In the rows, 100 means zero.
The same turns and mirrors carry the whole set onto itself, and each row onto the other rows of its family. Which rows share a family with each named row? Give them in list order.
These 32 rows form 4 families of 8 rows each.
luf: 123  71  95 106  63  93 117  87  63 108  88  81 115  78  91 114  92  86  77
Bodi: 108 113  93 115  62 101  92 100  90 106  64 103  97  51  78 123  73 116  92
nuru: 133  63 119 124  70  96 100 101 112 119  78 103 108  46  76  97 109 104  84
Ziluv: 137  78 134 118  64  83  95 104 103 106  79 104  98  60  78  93 107  96  84
sipi: 120  76  93 147  80  95 138  98  95 123  98  99  98  70  91  89 129 110  72
sitin: 111  77  92 107  83  79 125 107  78  80  84 120  87  42  80  97  99 120  67
lizut: 126  75 106 110  95  97 133  96  92 119 103  91  74  84  88  90 136  98  71
tisu: 117 107  96 111  80 119 113 104 113 120  90 125  75  57  62  83 105 132  85
pib: 107 124  64  89  81 104 132  95  77 114  89 110  88  79  90 113 105 113  70
vidu: 123  75 103 105  74  83 125  93  65 110  87  92 116  78  95 134 100  91  74
nedo: 104 112  70  91  86 106 134  97  73 110  83 105  75  96  85 111  93 111  80
Soter: 130 102 108 105  68 121 124 101 105 156  82  88  92  84  83 110  96  94  88
semas: 117  85 103 110  77  79 111  74  59 118  79  79 105  81  87 117  94  96  67
foga:  97 110  64 107  93 116 130  91  79 118  88  93  73  76  88 120 102 117  79
luk: 137  79  92 125  88  94 139 105  93 121 109 105  87  87  96  89 124 116  69
pif: 114 103  93 110  92 108 116 110 122 124  71 127  69  63  70  94 110 129  88
giler: 132  66 126 123  81 100 105  77 110 114  79 106  91  51  62 114  95 108  75
Penun: 129 106 107 109  71 122 114  90 101 150  93  97 103  93  78 121 107 103  92
siduv: 134  59 134 127  73 100 107 103 101 116  89 108 102  58  68 104 100 110  90
gof: 117 103  97 114  80 119 114 122 122 108  87 116  65  56  79  96 115 117  96
fal: 117  73  91 105  75 103 122 100  68  72  84 113  84  47  79 102 108  99  69
rodab: 100 119  76  99  74 106 128 118  72 113  90 108  91  87 106 101 111 108  80
madat: 121  73  98 110  78  98 117  96  75 128  97  88 104  65 106 135  89  82  77
fika: 122 105  94  99  73 113 103  85  96 103  58 107  98  51  69 127  73 105  94
mar: 111  75  87 101  89  75 102  96  82  86  91 114  74  51  99 103 103 122  76
fibo: 112 111 105 113  77 107 114  98 107  99  74 125  79  73  62  80 117 135  77
mamo: 107  74  82 111  87  81 109  96  80  74  77 120  91  58  79  98 107 121  76
mukuf: 115  69  95 116  83  88 130 112  91 127 101 101  85  90  93  83 131 110  72
mibu: 123 113 112 123  69 122 123 100 100 138  75  81  97  86  66 111 106  93  87
pata: 116 112 111 116  81 104 110  94 114 155  86 100  98  90  87 112  97 117  87
duk: 104 104 106  91  66 108 100  92  86 109  68 113 104  48  62 128  81 107  90
gebu: 113 108 110  75  76 112  95  96  86 104  73 113  85  68  76 126  76 107  83

Which other rows belong to the same family as sipi? giler, fal, rodab, madat, fibo, pata, gebu
Which other rows belong to the same family as semas? Bodi, Ziluv, lizut, foga, gof, mar, mibu
Which other rows belong to the same family as luf? nuru, nedo, Soter, pif, fika, mamo, mukuf

The same turns and mirrors carry the whole set onto itself, and each row onto the other rows of its family. Which rows share a family with each named row? Give them in list order.
These 30 rows form 5 families of 6 rows each.
Tago: 103 102 108 117  77  80  79  88 102  85 109  82  91  99  83 110  83
lodap: 102 117 114 116  70 105 114  96 102  81 122  94 133  93  99 100  93
Bebe:  80  81  87 104 135  84 102 104 101 107  81 115  83 100  97  89  92
Sef:  97  86  91 116 103  77  72  81 106  90  92 103  79  97  98 103  87
tari:  82  86  87  99 137  85 108  97  90 116  87 102  84  96  83  91  96
mev:  92  84  95 115 103  74  75  94 110  88  88 104  76 103  96 102  82
det: 106 103 107 121  70  86  80  84 108  77 111  93 103  96  98 108  85
mopip:  97  77  99 109 103  74  71  89 105  94  94 107  79  98  97 104  84
valer:  92  83  87  98 140  77 106 100 105 107  87 108  86  96 108  87 101
gez:  93  87  93 110 111  74  79  88  98  99  91  93  72  98  83 104  87
zutet:  91 105 114  98  98 110 138 112  94 102 116 108 139  92  99  88  99
zuta: 112 101 110 115  77  74  82  92 116  76 111  86  97  99 107 106  89
Kapib: 103  85  93 109 111  67  78  90 112  91  93  97  77  99 107 100  92
fil:  82 101  97  95 129 102 138 108  85 118 100 100 114  93  84  85 102
sug: 102 101 111 121  70  84  81  96 112  74 107  93  98 102  96 107  80
nodin:  90  97  96  93 134  94 138 111  99 111  98 106 116  94 109  80 108
Zosem:  98 115 119 115  67 102 115 108 106  79 118  94 127  99  97 100  88
guso: 106  94 115 115  69  83  77  92 107  79 112  97 102  98  97 109  83
kolal:  86 112 112 105  98 111 142 117  99  97 111 105 135  96  98  86  97
Sonob:  90 112 106 103 101 113 141 105  93 101 113 105 138  91  99  86 102
gede:  85  74  91  97 133  84  98  98  97 111  86 118  87  95  98  90  95
turiz:  91 117 112 103  95 108 139 109  89 102 118  90 132  94  84  92  99
ritid: 103 108 123 110  66 102 111 103 102  84 123  97 132  95  98 101  90
Pofif:  99 113 111 100 101 102 142 112 102  96 117  96 136  93 108  86 105
Ved:  77  94  96  99 132 102 136 115  96 111  92 115 113  96  98  81  99
sib:  82  87  98  92 131 102 131 110  90 116  97 118 117  92  99  83 102
fivet: 103 117 118 114  69  97 110  99  98  86 122  80 121  96  83 105  89
Bif: 110 114 119 110  73  92 114 103 110  79 122  86 127  96 108  99  96
pedu:  81  95  90  98 135 104 133 102  91 114  94 115 115  91  99  82 104
dozu:  85  81  82 104 135  86  98  89  97 108  83 115  85  94  99  90  96

Which other rows belong to the same family as Sef? lodap, det, Sonob, pedu, dozu
Which other rows belong to the same family as Kapib? valer, zuta, nodin, Pofif, Bif
Which other rows belong to the same family as gez? Tago, tari, fil, turiz, fivet

